In the data rows, the value 500 means zero.
Here is a table of points, one per row:
[515,476,416,593,485,411,476,524,459,481,623,459,550,550,615,476,481,554,485,455,433,558,602,403,580,498,576,403,450,515,442,541]
[550,606,576,554,455,502,394,636,623,372,407,636,541,580,532,364,623,407,602,394,394,580,524,550,649,550,506,476,602,589,545,381]
[476,528,615,446,481,455,519,576,615,615,446,429,407,593,377,429,502,411,571,424,429,576,411,472,610,519,424,545,654,511,390,394]
[606,463,571,528,558,593,472,446,468,498,541,602,481,459,576,506,528,580,437,532,511,602,506,498,433,602,472,489,455,420,541,558]
[411,381,528,420,416,390,385,433,450,463,645,476,420,424,619,424,632,485,424,485,576,619,455,519,593,593,628,437,355,584,511,498]
[589,649,424,355,576,515,368,649,359,355,628,615,346,359,558,515,385,377,381,351,476,351,636,623,390,468,558,524,502,632,623,649]
[472,645,459,385,645,424,351,597,610,485,654,472,446,420,632,390,628,433,377,597,381,606,567,580,403,407,597,506,372,437,632,463]
[424,459,472,394,519,472,541,623,381,584,424,589,398,463,372,615,571,446,398,494,390,632,489,636,394,567,385,649,623,368,403,437]
[654,623,623,645,364,394,416,416,346,351,355,416,515,390,597,346,476,628,654,346,628,554,424,502,641,645,649,355,377,398,437,351]
[602,489,381,519,407,459,359,545,377,649,506,571,606,528,398,554,437,632,385,481,407,385,420,515,511,442,390,589,411,424,615,424]
[468,385,554,359,472,476,372,506,636,502,368,437,632,351,355,545,381,472,403,381,502,416,346,545,489,450,346,610,649,372,385,377]
[502,416,468,377,463,372,364,398,606,494,485,390,472,411,628,519,649,615,351,459,550,654,377,606,589,368,641,381,390,532,498,502]
[571,571,420,424,597,602,489,407,524,394,455,641,537,429,571,485,472,537,593,355,368,424,576,567,463,502,632,494,437,385,606,472]
[537,545,593,463,541,619,532,519,541,407,381,619,532,446,519,442,485,455,494,442,589,494,446,481,615,515,519,498,515,472,563,429]
[385,403,450,485,459,398,442,420,576,437,597,368,498,554,446,481,463,610,532,411,541,476,364,364,459,455,489,502,619,619,359,459]
[649,429,506,641,567,403,468,351,394,558,532,498,589,563,528,654,550,654,641,567,385,649,563,532,346,597,351,424,407,355,636,563]
[628,346,541,515,372,450,623,532,368,511,511,381,636,632,541,372,398,420,619,632,619,381,381,433,502,606,537,351,545,636,411,636]
[394,541,407,489,602,519,463,450,420,476,437,628,506,485,463,537,459,476,610,615,455,407,502,593,364,506,498,623,442,416,593,485]
[580,550,550,472,649,437,390,593,407,472,524,645,576,567,433,437,515,567,446,433,377,463,645,528,472,385,468,615,576,541,528,554]
[403,368,442,584,606,381,619,429,411,541,615,394,628,641,429,558,368,571,576,628,506,450,476,459,515,398,455,528,541,554,450,550]
[506,636,494,541,550,385,377,628,628,597,641,372,567,602,593,511,424,437,368,589,424,589,545,468,645,459,416,359,481,390,468,433]
[528,524,511,567,368,558,485,455,416,606,554,506,394,433,610,455,576,545,481,498,571,541,481,446,558,580,584,472,424,498,537,481]
[416,519,455,502,403,463,615,372,563,628,442,442,442,584,481,649,519,558,597,610,372,403,584,619,351,411,411,606,394,628,558,619]
[455,502,481,459,563,554,528,476,463,545,394,623,489,481,420,628,429,481,511,571,494,437,433,506,450,511,437,571,468,403,576,446]
[381,424,498,368,502,433,511,654,437,632,420,541,450,442,364,433,641,450,355,416,364,645,398,649,416,424,368,654,645,351,372,411]
[398,610,377,494,494,429,563,528,528,424,589,515,390,571,636,446,537,524,584,515,584,571,589,455,411,485,619,459,485,580,489,615]
[433,619,368,576,623,494,494,481,537,390,489,519,368,502,645,468,468,593,550,524,623,502,515,420,545,437,645,372,403,455,580,597]
[437,377,398,580,411,416,589,502,489,623,593,411,597,606,489,498,446,563,580,606,519,481,407,424,485,524,403,537,511,563,472,576]
[420,532,433,610,437,511,481,377,472,524,494,528,403,489,641,602,563,606,541,450,537,597,541,407,442,541,571,450,364,446,532,593]
[615,359,606,524,468,654,381,580,455,359,632,359,571,645,502,394,355,355,567,636,641,355,641,554,476,420,636,346,494,645,459,654]
[519,584,502,545,506,498,576,381,494,450,537,554,433,524,623,463,589,506,455,558,580,550,606,385,632,537,567,485,416,494,589,537]
[541,355,364,632,632,649,407,359,532,420,515,346,580,403,506,580,394,403,589,645,632,610,394,351,554,381,602,407,420,463,502,489]
[481,485,537,372,615,407,403,390,567,532,619,481,351,416,580,416,645,589,407,511,593,641,459,476,584,403,615,541,429,502,463,494]
[429,472,589,364,571,636,433,606,485,528,385,494,355,545,394,623,455,368,558,580,498,420,571,541,481,390,545,558,593,597,407,545]
[567,554,489,532,351,641,584,619,364,506,472,468,416,372,584,593,390,416,359,390,645,359,385,377,494,394,554,411,346,571,610,511]
[390,446,351,649,476,506,429,385,649,381,584,485,615,649,537,589,602,429,394,476,359,615,610,654,372,623,532,390,398,623,645,645]
[407,442,485,506,610,576,550,459,506,442,498,649,476,511,403,584,524,468,515,502,463,446,550,463,437,558,485,602,558,468,494,390]
[610,420,515,550,420,589,632,364,619,411,519,511,463,610,455,645,351,619,463,368,346,394,511,563,468,654,476,368,459,558,476,355]
[355,506,355,597,628,446,567,563,550,429,567,489,502,541,545,606,377,623,450,619,602,459,554,411,429,359,550,550,463,411,519,623]
[524,390,563,476,515,489,597,632,476,537,571,385,584,589,407,403,364,498,390,563,606,442,359,398,576,429,398,519,615,537,394,519]
[593,632,597,381,528,623,628,468,641,368,398,446,558,437,515,528,494,394,372,420,420,532,654,571,385,563,446,576,567,606,377,628]
[576,351,628,623,390,355,515,610,424,550,610,420,619,468,589,459,489,641,563,602,563,528,390,372,597,377,433,446,519,615,420,524]
[346,468,372,407,554,571,545,645,597,571,364,545,372,494,381,636,593,584,433,528,485,545,403,584,398,351,407,636,589,364,433,455]
[463,576,584,442,636,563,554,437,519,567,476,524,437,472,459,563,558,528,468,550,481,519,593,537,541,433,528,584,528,476,515,528]
[532,589,610,416,442,610,446,511,558,489,403,632,468,407,511,398,584,463,545,446,515,433,498,511,628,554,481,554,476,407,597,368]
[498,364,636,498,429,468,610,541,589,636,563,398,610,597,368,407,411,519,476,576,459,498,368,442,602,494,381,619,641,524,364,403]
[442,498,446,563,537,524,537,571,502,398,545,580,381,519,602,494,498,515,498,463,524,563,580,437,446,416,610,429,433,459,429,589]
[485,558,394,602,532,481,455,498,511,589,649,576,359,537,649,502,619,541,502,506,545,593,472,429,550,589,580,442,359,442,554,584]
[364,398,403,619,424,368,606,463,515,593,636,355,554,623,437,524,407,602,524,541,558,584,355,368,506,528,459,468,571,528,355,407]
[545,450,390,433,446,442,420,355,355,468,576,403,377,558,563,567,554,494,519,623,615,368,429,558,455,610,563,455,368,359,524,450]
[641,537,602,558,433,550,424,567,429,580,502,606,563,476,411,381,532,636,472,537,403,455,468,494,567,584,372,567,498,377,641,359]
[623,593,567,437,589,377,602,394,481,385,468,584,519,381,424,368,636,550,346,468,636,506,628,628,571,355,623,645,580,450,424,476]
[359,394,645,346,450,615,355,537,654,654,429,433,641,615,485,355,346,351,645,593,355,636,351,632,654,632,355,641,632,346,455,346]
[459,411,437,450,394,645,411,615,446,455,377,537,411,532,359,576,541,372,615,385,468,411,597,597,368,545,494,628,610,545,584,372]
[446,567,545,455,580,528,558,558,580,515,463,532,459,498,468,541,567,459,506,489,442,524,615,615,420,463,511,593,563,567,550,602]
[632,372,346,654,654,632,346,346,498,346,346,364,511,346,416,351,654,346,606,649,654,346,649,359,355,346,654,385,489,519,368,364]
[368,654,359,429,593,584,398,494,571,554,602,593,524,385,554,571,433,649,649,584,398,515,537,589,377,472,515,532,385,481,649,571]
[351,494,532,468,524,485,645,602,442,433,606,424,623,636,524,632,450,381,364,403,472,623,450,394,498,636,541,398,597,602,346,468]
[372,437,411,511,584,541,502,489,545,416,528,610,455,515,476,641,580,532,537,519,416,472,619,524,359,481,463,580,472,506,485,515]
[554,563,654,403,346,628,649,485,351,645,411,407,645,368,351,420,610,359,411,364,649,372,485,346,532,571,394,433,554,654,398,580]
[636,481,429,351,359,364,593,589,390,519,351,455,649,364,346,385,615,364,632,377,554,377,416,645,407,641,364,515,628,649,446,641]
[558,602,641,398,355,597,450,550,554,563,390,550,485,355,442,472,597,390,442,407,450,468,558,576,606,576,420,632,532,433,506,398]
[450,597,580,390,511,532,459,472,584,576,433,502,424,377,494,532,606,424,420,398,489,489,519,610,519,489,429,597,537,550,567,532]
[619,628,632,537,381,346,571,641,602,641,481,563,528,455,390,359,545,502,489,472,437,628,528,381,636,619,377,463,550,381,571,506]
[563,511,519,615,377,545,636,554,632,403,416,377,429,619,498,610,359,576,429,372,351,567,494,450,563,649,502,364,606,610,416,420]
[511,515,476,628,641,580,580,442,433,364,372,597,385,576,550,597,403,597,528,437,528,398,623,485,424,372,606,416,506,489,481,416]
[645,407,649,636,498,351,654,411,398,602,359,463,654,654,472,550,372,398,636,654,411,364,372,602,623,476,359,377,636,593,381,567]
[584,641,558,411,398,567,506,368,385,459,459,567,364,394,567,377,511,489,554,545,610,390,442,489,619,532,589,511,446,394,619,385]
[597,455,619,481,385,420,641,515,372,619,558,351,602,506,450,411,442,385,623,359,597,511,437,355,524,628,450,394,584,641,351,632]
[377,580,524,606,619,606,524,403,645,377,450,654,593,628,385,489,506,442,416,429,532,485,632,641,528,615,524,481,524,485,654,442]
[494,615,463,571,545,537,498,424,593,446,550,558,494,398,654,450,420,511,459,554,567,537,532,416,537,446,593,420,351,429,602,606]
[489,433,385,589,489,359,437,584,403,610,580,450,545,450,606,619,416,645,628,641,446,429,463,390,381,364,442,563,381,576,628,610]
These points spread out most along one direction. For each point below, how far along it does it lie, from 0 to 99? The average is 50, and the first point in the table lies past the average. One standard deviation of the points above along it is 16.
[524,390,563,476,515,489,597,632,476,537,571,385,584,589,407,403,364,498,390,563,606,442,359,398,576,429,398,519,615,537,394,519] : 25
[472,645,459,385,645,424,351,597,610,485,654,472,446,420,632,390,628,433,377,597,381,606,567,580,403,407,597,506,372,437,632,463] : 74
[429,472,589,364,571,636,433,606,485,528,385,494,355,545,394,623,455,368,558,580,498,420,571,541,481,390,545,558,593,597,407,545] : 43
[424,459,472,394,519,472,541,623,381,584,424,589,398,463,372,615,571,446,398,494,390,632,489,636,394,567,385,649,623,368,403,437] : 36
[623,593,567,437,589,377,602,394,481,385,468,584,519,381,424,368,636,550,346,468,636,506,628,628,571,355,623,645,580,450,424,476] : 54
[377,580,524,606,619,606,524,403,645,377,450,654,593,628,385,489,506,442,416,429,532,485,632,641,528,615,524,481,524,485,654,442] : 57
[580,550,550,472,649,437,390,593,407,472,524,645,576,567,433,437,515,567,446,433,377,463,645,528,472,385,468,615,576,541,528,554] : 51
[576,351,628,623,390,355,515,610,424,550,610,420,619,468,589,459,489,641,563,602,563,528,390,372,597,377,433,446,519,615,420,524] : 37
[645,407,649,636,498,351,654,411,398,602,359,463,654,654,472,550,372,398,636,654,411,364,372,602,623,476,359,377,636,593,381,567] : 20
[494,615,463,571,545,537,498,424,593,446,550,558,494,398,654,450,420,511,459,554,567,537,532,416,537,446,593,420,351,429,602,606] : 75
[606,463,571,528,558,593,472,446,468,498,541,602,481,459,576,506,528,580,437,532,511,602,506,498,433,602,472,489,455,420,541,558] : 59
[528,524,511,567,368,558,485,455,416,606,554,506,394,433,610,455,576,545,481,498,571,541,481,446,558,580,584,472,424,498,537,481] : 58
